Each row is where one point has got to under a steady rotation. How many ticks took it there?
The counts run from 0 to 358.
[104 112 113 101 119 138 169  76 111 140  97  79 118 136 138 167 154 116
  91 139 143 131 149  58 144  96  64 139 133 106 125 116 156 135 177  99
 104 135 168 122 157 134 109 132 136 154 129 110 143  82 149 110 178 135
 133 124 129]  344
[106 149  83 121 131 148 155  65 141 141  63  67 128  85 115 102 169 125
  79 117 150 104 123 137 161  97 127 119 125 149 103 139 134 163 148 126
  93 164 149 105 125 138 132 128 119 133 134  99 130  80 157  97 141 123
 128 101 152]  59
[147 167 117 140  84 141 128 109 113 157  78 119 109  85 128  76 134 116
  73 138 153 107 113  91 157  96 105 110 136 138 140 130 165 136 147 153
 125 152 159 115 122 104 139 122 130 145 140  96 134  87 166  88 196 139
 129 104 130]  259
[120 141  93 126 126 145 149 117 124 140  91  86 127 103 144 136 176 107
  87 121 168 124 140  88 148  74  89 136 127 147 108 131 132 137 165 123
  78 166 169 133 138 117 146 128 123 154 135  94 150  66 147 108 159 142
 113  84 138]  337
[142 101  88  92 125 146 144  60 129 110 105  70 110  82 122 110 152 139
 110 177 120 120 135 101 135  92  97 121 131 119  78 150 137 151 154 110
  99 159 146 121 155 159 100 149 148 143 135 131 130 113 145 107 143 105
  88 142 122]  132
[142  80 104 116 133 161 139 100 119 129 112  77 105 102 129 151 146 139
 132 129 124 149 147  80 136  59  87 137 127 131 121 138 135 158 158  96
 106 192 169 117 161 142 116 142 137 142 113 107 143  69 111 111 152 130
 101 150 123]  30
[166 128 131 137  97 110 140 116 103 155 121 108 119  76 104 105 124 121
 113 161 161 126 102  84 113  79  99 156 110 125 166 137 113 134 178 156
 139 149 160  97 142  93 139 111 107 179 136  76  98  98 151 120 171 120
 111 102 123]  8
[130 137  97 118 112 148 169  57 145 102  77  85 108  96 107 100 172 133
  69 145 123  91 124 128 167 114  84 111 125 143  98 129 150 171 161 132
 121 152 152 109 120 151 114 130 138 133 143 112 107 102 155  99 164 121
 133 122 145]  62
[131 101 121 106 107 181 143  70  94 140 124  63 130  95 119 115 134 137
 115 163 109 126 114  70 107  89  97 138 108  95 132 133 164 146 153 124
 135 148 170 122 143 126  83 124 119 159 119 130 120 102 140 104 160 125
 110 173 112]  38
[143 122  91 101  92 125 102  75 104 143 114  86  78  80 122 113 116 124
 137 178 102 138 109  79  97  80 135 135 125 106 137 172 134 154 149 138
 135 164 145 102 124 129  79 128 136 147 149 121 137  86 157 114 157 140
  91 120  96]  118
[117  88  93  90 141 136 143  91 114 147 117  66 114 107 141 163 139 124
 128 142 143 150 153  80 132  68 100 145 129 115 121 137 123 139 160  98
  88 176 168 117 163 138 108 144 132 147 129 107 142  59 125 116 141 127
  96 131 117]  28
[132 117 137 146 108 114 157 100 118 163  77 105 123  99 102 112 112 136
  94 109 163 115  96  84 150  91 111 140 116 118 181 132 144 157 152 133
 155 145 160 102 140  95 135 116 108 146 109  78  98  72 141  98 181 112
 150 147 149]  178
[147 148 113 149 106 133 130 101 126 149 117  86 129  39 103 108 150 114
 102 143 161 125 107  94 103  77 117 140 112 130 127 156 133 135 169 127
 117 145 167 113 151 101 147  97 101 189 135  88 142 102 163 113 140 145
 112  85 133]  324
[142  80 122 104 115 114 159 108 104 134 101  93 115 129 119 123 130 138
 114 143 139 116 116  76 130  84  82 173  98 125 159 115 114 154 165 157
 129 166 170 104 139 115 110 138 111 152 127  95  80  66 128 118 163  91
 106 154 129]  102
[133 107 128 101 117 136 168  80 111 136 110  90  95 135 121 147 116 140
 107 156 121 124 135  98 166  92  64 121 134 108 155 101 141 157 186 134
 136 160 155  85 139 144 103 142 149 127 133  96  92  86 131 112 186 114
 135 145 119]  276
[120  90  87  84 138 129 141  94 103 149 117  71 121 114 145 145 138 130
 117 153 152 142 144  66 129  76  98 147 127 111 118 129 121 133 151 113
  79 173 163 125 159 132 102 144 133 148 138 114 136  67 135 108 146 111
  83 136 117]  27
[144  92 118  97 130 144 150  69 105 146 152  58 132  90 106 122 124 134
 133 182 129 123 116 102 116  88  95 149 113 100 138 119 116 140 183 139
 118 156 160  92 158 130  99 130 124 167 129 100  85 105 138 116 131  94
  97 143 115]  210
[158 110 110 138 109 115 129  81 151 130 122  85 106  36  93 133 146 125
 109 160 125 138 112  84 102  85 116 133 125 110 118 170 137 153 176  79
 148 131 158 115 169 129 122 111 131 176 133  99 145 118 146 116 137 143
 127 109 131]  320
[128 123 115 136 105 180 111  69 120 150 114  67 117  57 116 118 127 137
 118 134 100 141 113  92 113  78 136 109 127 112 137 154 176 157 138  94
 147 169 165 116 141 131 102 110 132 146 115 116 157  90 135  94 149 152
 126 154 125]  43
[109 172 105 126  98 164 133  91 128 158 116  84 139  82 129 114 160 106
  66 131 134 106 114 107 131 102 110 132 122 128 130 110 155 143 171 147
 113 142 178 110 108 112 124  99 123 164 165 105 135  86 170  94 153 152
 147  76 129]  154
[128 171 113 127  86 132 138 104 108 158  82 109 118 102 127  85 137 112
  80 138 165 108 115  85 157 101 104 115 133 130 140 127 152 130 152 161
 115 152 155 108 116 101 133 123 124 150 147  94 127  88 172  94 198 135
 122  98 135]  260
[160 150 100 134  81 148 125 110 128 125 118 107 100  57 116 105 162 106
  88 169 124 115 116  81 105  92  89 127 117 134 112 146 144 138 169 143
 124 143 162 123 127 118 127 109 124 180 153 108 143 107 164 112 165 152
 110  74 113]  327
[173 123 116 150 103 129 123 101 140 138 123 100 126  28  96  98 146 129
  95 153 141 131 105  84 107  80 126 133 124 122 120 155 150 146 157 100
 135 147 162 129 171 106 143 106 118 176 126 102 143 111 143 102 144 135
 109 113 133]  322
[104 122 139 146 119 168 158  87 108 157  90  74 127 111 122 155 135 129
 110 104 145 131 129  82 146  71  90 132 118 122 162 125 158 141 169 110
 125 161 168 114 153 110 133 115 113 152 104  85 136  71 131 105 177 146
 148 139 142]  350
[114 167 105 108  94 118 144  88 103 150  85 106  95 119 136 124 132 102
  84 154 153 113 130  89 159 100  95 113 144 120 143 124 147 132 165 151
 115 147 150  96 115 115 112 135 139 143 154 100 134  81 177 108 200 144
 131  72 121]  262
[103 111 113 117 113 164 121  54 113 162 120  45 120  81 116 146 121 132
 131 145 119 141 115  88 110  79 135 131 119  89 141 148 157 147 151  94
 138 149 160 108 148 128  85 113 118 153 119 109 154  91 149 103 143 149
 129 146 118]  41
[116 125  78 122 127 142 123  98 154 141 101  73 122  70 130 124 176 119
  94 120 135 126 120 104 122  82 134 144 115 149 104 150 130 158 148 114
  92 171 175 119 121 128 117 119 117 157 151 108 155  56 145  98 108 144
 113  95 136]  230
[157  85  97 126 135 122 156  88 148 122  94  80 125  62  90  98 164 147
 107 136 140 121 112 113 127  83 119 156 101 140 111 150 109 174 156 118
 120 166 161 111 155 129 127 124 108 157 113  98 105  92 127 108 113  96
 102 145 148]  310
[141 129 137 139  82 112 145  93 117 142  87 113  82 109  97 124 109 124
 107 140 120 114  99  90 137  93  99 130 122 117 183 139 144 156 170 151
 171 145 148  81 116 114 117 116 120 143 127  85 100  87 151 115 198 138
 149 122 127]  181
[130 130  79 113 123 127 106  85 120 152 102  73  98  65 121 117 134 118
 137 146 140 145 124 109 124  63 151 121 129 136 118 176 119 151 136 122
 103 186 145 103 135 134 112 132 126 137 130 105 158  68 142 109 136 139
  91  98 118]  123
[160 144 107 126  91 114 129 132 141 146 116 128  88  95 123 107 137 116
  84 132 128 117 115  96 156  93  93 130 137 142 153 108 137 160 165 160
 128 172 178  97 115 110 133 118 148 138 173  83 108  67 141 102 173 134
 133  89 119]  87
[138 104  85  81 128  90 130  74 117 142 115  89  84 107 124 137 116 122
 130 167 137 138 142 105 151  79 111 130 147 116 129 138 105 147 161 130
  97 183 146  88 148 145 105 159 153 121 150  93 111  70 136 119 158 105
  90 113 113]  199
[160 114 121 136  92 144 116 105 105 143 109  95  95  77 106  96 123 139
 137 144 111 132  93  86 103  61 122 145 106 128 157 159 142 160 140 156
 154 182 157 103 131 109 114 120 110 160 114  97 120  78 131 111 160 130
 100 139 111]  113
